In the data rows, 128 means zero.
Here are some points, one per row:
[113 151 122 132 120 138 118 153 142 111 169 141 144 100 110 117  88 103
 130 128 133  96 148 159 108 158 151 160 145 106  87 118 154 154]
[149 151 144 103 133 166 169 109 123 123 131  89  50 132 116  73 121 115
 115 190 109 131 144 129  88 131 129 100 143  95  97  96 135 159]
[118 117 124 164  55 140 120  69  93 125 119 150 156 119 127 125  96 115
 165 110 101 135 103 100 170 112 196 184  58 121 116 115 108 172]
[147 149 109 119 102  95 157 105 169 159 151 132 134  55  89 102 138 125
 141 201 128 129 155 102 103 161 134 178  81 104 137 143 117  84]
[139 177 124 120  88 129 110  84 114 127 147 192 147 108  94 130  92 104
 133 122 181  94 180 131 102 146 127 116 111 105 177 174 168 129]
[166 144 170 149  88  87 153 121 136 101 155  97 115 112 150 163 153 199
 126 114  58 107 101 146 135 113 164 155 170 127 113 162 147  67]
[138 104  91 132  88 109 110 128 118 231 124 121 159 167 102 174 119 153
 126 167 116 148 132 117 163 189  83 123 137 195 105 119 178 118]
[ 82 133  92 118 220 107 155 164 181 116 122  73 118 107 102 133  99 129
 100 118 122  78  89 118  92 152 191  92 105  81 128 173 138 131]
[121 112 125 175 129 204 124 128 166 163  94 155 148 193 160 101 150 167
 100  99  99 118 160  88  73 113 164 138 154 132 116 119 184 136]
[177 156 111  72 110  65  81 102 114  57 158 131 127 140 156 111 161 217
 126 101 152 117 170 116  86 124 132  53 116  74  72 125 104 168]
[155 129  91 107 133 124 102  58 105 122 106 182 180 126 149 122 104 163
 116 146 178 110 112 134 136  92 140  99  81  82  93 164  94 107]
[147  95  79 122 183 126 135  90 119 163 112 123  59 107 140 146 130 148
 155  72 150 147 189  94 132 136  84  83  76 154  89 155 155 126]
[173 152 152 112 108 154  45 133 140 128  98 110 157  80 175 107 200 127
 146 199  55 128 149 142 116  97 119 152  62 149 128 111 113 173]
[ 98 141 167 156 135 186 174 109 115 163 151 147 110 113 173 182 102 117
 153  84 156 178 116 120 155 108 103 158 150 143  60 113  73 121]
[130 128 161 102 144 117 170 132 130 122 119 116 116 119 129 121  99 138
 150 153 155 122  66 212 146 131 104 123  93 126 183  97 128 127]
[129 121 108 187 127 110 141 111 189 139 135 143  53  96 145  57  86 109
 111 126 108 110  91 115 149 133  60 146  92 107  98  89 139 124]
[123 115 106 193 102 116 139 170  98 179 159 124 127 159  64 137 105 154
  98 104  74 167  93 155 114  95  64 103 140 147 125 170 136 128]
[134  97 142  87 150 115  91 147 124  93 167 189 106 158 160  65  79 133
 118 164  86 137 107 131 104 138 137 105  97 105 154 164  65 146]
[ 91  98 102 121 154 140  97 153 112  78 149 114 107 143 123 139 139 199
  84 143 158 110 132 165 128  94  93 166 187 155 138 158 154 132]
[123 119 100 166 102  88 108 120 145 152 100 128 101  98 130 182 121 125
  98 144 152 127  92 128 169 148 103 135 136  92 160 110 108 140]
[146 142 178  96 121 138 173 194 182 132 110 123 170 147 158  93  98  88
 149 129 116 127  84 179 163 102 144 141 163 114 122  82 162  72]
[138 146 154 105 177 144  42 133  59 149 119 163  75  96 115 118  91 109
 168  59 111 114 115 165 134 150 138 119 166 100 124 155 153 120]
[180 150 177 113 164  97  71 125 118 121 161 101 131 151  79 116 152 125
 158 127 125 145 157 126 127 113 168 140 158 178 126  77 123 157]
[100 158  86 172 152  92 151  91 129 144 126  74 106 190 149 171 141 122
 128 109  84 130 113 164 148 104 129 102 180 123 195 134 106 133]
[152 179 135  65 155 194 125 151  96 136 108  71 156 206 149  55 202 190
  76 122 141 104 140 125 137 124 163 157 105 144 107  51 155 162]
[139  94 189 120 139  86 103 106  90 176 125  75 161  98 135 210 129  60
  89 115 129 131 121  90 111  92 129 106 120  69  92 110 146 156]
[156 137 156 142 137 113 136 154 140 161 145 166 119 128 149 159 203  82
 157 166 118  71 132  99 234 137 129 150 121  75 119  82 130 157]
[101 110  68  81 129 122  85 133  96  87 129 103 113 124 112  80  84  85
 159 145 132 152 100 123 128 135  74 122  96 146 104 160 122 129]
[ 85 156 138 102 144 139  89 127 190 135 167  95 196 144 145  90 136 148
 153 141 148 139 109 116 167 157 118 125 125 147 169 173 195 180]
[106  66  68  92 117  88 136  91 101 174 198 127 126 145 151 128 161  39
  92 146 135  86 150 151 142  86 120 135 109 114 118 139 142 102]
[117 109 163 146 157 137 113 151 165 115 101 143 106 202 134 100 175  95
 161 152 150  95  60 127 154 148 146 128 154 141  48 147 198 130]
[187 101 125 123 134  98 102 158  91 143 145 104 163 156 171  65 117 155
 127 109 164 150 166 128 131 165 178 158 141 102 105 119  68 121]
[124  94 108 198 102 118 137 168 134 127 142 154 133 177 173 168  98 127
 174 137 138 142  69  72 133 122 104 129 108 103 183  85 148  87]
[109 162 170 119 162 130 135 101 158  80 118 112 102  99 124 111  72 129
 105 143  87 172 118 142 182 142 111 105 149 127  87 117  80 149]
[175 168 117 169 107  98 128 143  80 178 136 116  79 154 134 141 127 134
  77 141 145 176 115 111 160  82 161 127 160 134 196 150 119  47]
[ 95 110 119  90 146 147 178 114 114  85 133 132 112  97 103 103  95  53
 153 116 139 117  90  64 101  95  84 156 192  87 163 139  88  96]
[168 173 108  91 162 161 105 168 124 103 158 151  69  97 113  99 129 168
 142 149 163 124 181 131 109 106 222 134 133  66  68 109 143 139]
[173 131 153 119 164  85 153 160 119 151 107 117 125 127 134 131 154 161
 142 109 159 145 126 142  94 106 193 119 162 170 182 148 125 157]
[ 23 115 133 106 156 131 126 121 188 178  95 156 153 177  95 121 158 172
 118  97 114 171 161  77 176 120 131 185 116 134 128 118 131 128]
[142 108 155 139 155 208 150 153 118 101 109 147 211 141 131 150 152 127
 120 115  77  96 105  77 138 113  89 175 169 140 193 130 152  90]
[130 115 107  52 139 109 105 103 137 138 143 148  76 112 176 146 161 130
  58 144 125 117 103 158  77 144 118 113  92 154 144 147 121 142]
[140 143 113  85 135 100 177  93 129  98 149 111 122 118  99 103  94 120
  79 136  98 133 180 165 141  84 189  72 110 123  89 165 184 155]
[105 112  91 128 123  92 152 134  75 139 120 168 163 116 139 172  89 100
 106 143 116 109 182 159  95 157 105 161 134 186 153 116 151 116]
[141  85 105 118 120 162 104  96 147 151 105 133 185 129 101 134 128 128
 139 136 158 121  68 154 157 116 141 106 102  88 103  57 115  86]
[116 157 128 118  91 115  82 107 186  92 139 128 104 146 155 195 107  59
  81  94 146  82 143 151 120 130 138 167 134 188 128  88 141 133]
[114 133 138 162 131 107 104 139 109  41  93 111 114  61 119  96  95 133
  94 125 144 101 164 162 105 198 168 103 111 203 118  82 141 118]
[ 65  67 137 100  75 126 209  79 119 137 102 139 102  92 143 114 113  75
  94  53 100  79 144 136 166 169  81 103 158 102 167 116  60 103]
[143 149 136 101  97 170 149  99 141 150 163  71 150 121 157 136 120 148
 211 127 117 113 129 138 189  96 104 200 139 138 141 109 131 180]
[129 106 158 150 104 138 100 121 154 149 135 116  96 105 115 110 135 171
  96 145 156  82 182 130  89 145 116  57  99 169 157 108 151 169]
[189 200 126 160 143 134 137  90 146  47 133 167 176 152 111 153 123 113
 136 171 129 155 182 194  95 166 103 121  88 117 144 130 118 187]
[ 94 136  84 130 114 159 136 206  83  52 145 115  89 190 154 193 122  94
 122 136  93 156 144 115 157  50 126  98 128 150 123 102 126 120]
[134 145  94  99  70 122 169 114 203 158  92 138 115 130 153 152  68  79
 135  55 114 108  95 107 124 108 157 136  82 131 126 166  76 131]
[195 125  84 110 122  85 127 109 119  95 102 143 149 158  78 153 139 140
 103 105 146 113 134 115 138 159 110 133 117 115  96 114 120 138]
[123 114 112 184 147 104 164 127 136 137  54 200  94 100 187  96  95  99
 187 152 158 134 119 112 126 110  95 122 151 145 141 178 110 134]
[170 121 102 194 138 183  82 162 166 150  81 102 205 142 130 126 177 133
 114  97 109 116  91 129 131 101 135 160 141 179 123 144 109 117]
[ 98 160 114  63 104  99 105 100 133 138 105 125 122  90 111 140 128  68
 176 126 133 125 141 121  81 158 119 129 136 132 103 140 113 120]
[104 193 142 203 184 123 149 154  91 116 170 115 146 155 117 112 169 147
 145 135 155 155 175 126 108 141  72 112 121 137 169 143  85  63]
[120  76 128 152  73 174 171 149 180 143 124 116 156 130 101 144 166 151
 153 141 141 163 160  89 180 145 179 152 141 128 153 140 138 133]
[108 101 148 105 188  77 109 141 140 103  65 156 103 124 130 109  62 163
 168 101  98 125 158 105 140 125  66 162 100 109 154  78 128 161]
[130 150 103 156 148 164 151  92 178 106 141 126 175 124 123  75 153 140
 113 126 155 178  89 120 149 137 155 128 191 160 133  95 170 154]
[153 115 165 126  67 124 123 130 130 107  74  80 122  89  46 138  94 121
 151 187 161  92 198 145 117 153 106  86 149  78 121 145 181 110]
[163 208 172 147 119 195  98 138 137 152 122  81 136 198 114 137 121 135
 106 121 157 115 100 114 109 180 118 152 130 163 121 147 120  90]
[105  67 120 141 150 131 138 107  99 127 147 166 146 119  93 119 124 105
 113 139 163 117 116 101 134 176 126 126 124 116 134  77  82 202]
[157 159 132 133 151 147  80 114 121 120 154  52 106  82 174 101 127 204
 118 153 131 122 156 137 151 105 169  78 147 169 149 145 118  73]
[ 70  77  71 154 148 118 147 129 158 130 125 122 117  89  40 127 152  50
 120  82 159 145 126 179 136 121 121 160 100  98 163 149  93  86]
[130 119 188 112 140  75 129 128  87  97 109 125 152 117 119  92 136  81
 116 162 100 155 124 119 114 153 150 126 111 162 126 188  95 161]
[ 93 161  82 160  95 146 200 128  63 150 167  99 131  98 152 119 175 127
 164  48 124 118  60 150 123  73 110 123 145 139 123 146 135 186]
These points spread out most along one direction. Take the direction at right angles to it along which they spread out most. Go by this last direction. How many in every 100 of the points above lie lower along it than each point below? Round to a whole number. More than half of the points above lie lower than the first one.
[175 103 176 155 124 144 172 105 107 127 115 108 116 191 135 156 156 170
 153 132 109 155 109 155 103 172 145 152 118 117 114 185 108 134] >> 27
[ 66 116 178 133 174 136 137 106  71  91 127 164  80 186 101 151 113 194
 146 168 134 153 107 154  84 101 134 131 124 178 148 162 113 107] >> 45
[110 116  99 100  92  94  97 137 131 145  71 153 122 104 136 141  93 152
 194 149 128  95 151 109 141  98 153  74  88 123  92 160  52 108] >> 90
[121 116 155 145 127  88 127 167  96 170 171 132 156  60 122 172 105 137
  76 109 136  74 143 164  47 177 143 134  99  79  99 132 106 107] >> 90
[114 121 159 135 118 166 113 142 121 137 134 104 153 121 120 105 186 149
 122  83  95 208 140  98 135 154 113 192 162  97 150 151 186 103] >> 7
[134  84 129 108 160 119 136 150 121  67 132 179 112  98 139 137 119 109
 139 119 151 100 142  85 136 119 123  69 115 154 157 168 134 119] >> 85
[ 98 160 120 113  96  92 128 128 117  91 103  75 116 145 177 178 156 141
 162 139 122 142 101 147  72 102 147 132 117 107 166  99 167  51] >> 42
[119 107 184 109 118 212 147 148 142 132 155 168 124 149 108 164 130 132
 126 158  86 157 137 122 133 201 185  90 143 120 121 128 166 144] >> 37
[168 129 184 119 110 117  93 116 192 167 179 134 176 141 154  94 135 121
 150 125 165 120 169 120 106  70 113 109 151 120  49  90  83 133] >> 43
[ 80 145 140 171 107 133 135 111  57 124 188 142 143 107 142 144 197 142
 107 135 124 159  89  88  93 176  88  89 129 189 164 144 170  92] >> 33
[125  86 126 118  93 140 139 224 140 132  84 127  80  80 120 124 112  80
  95 110 152 199 103 136 141  78  74 131 123 111 125 107 107 184] >> 51
[114 132  64 137 126 149 153 166 123 174  91 185 163 152  66 158 180 159
 102 135  82 143 114  92 129  96 107 142 199 125 118  71 129 109] >> 6
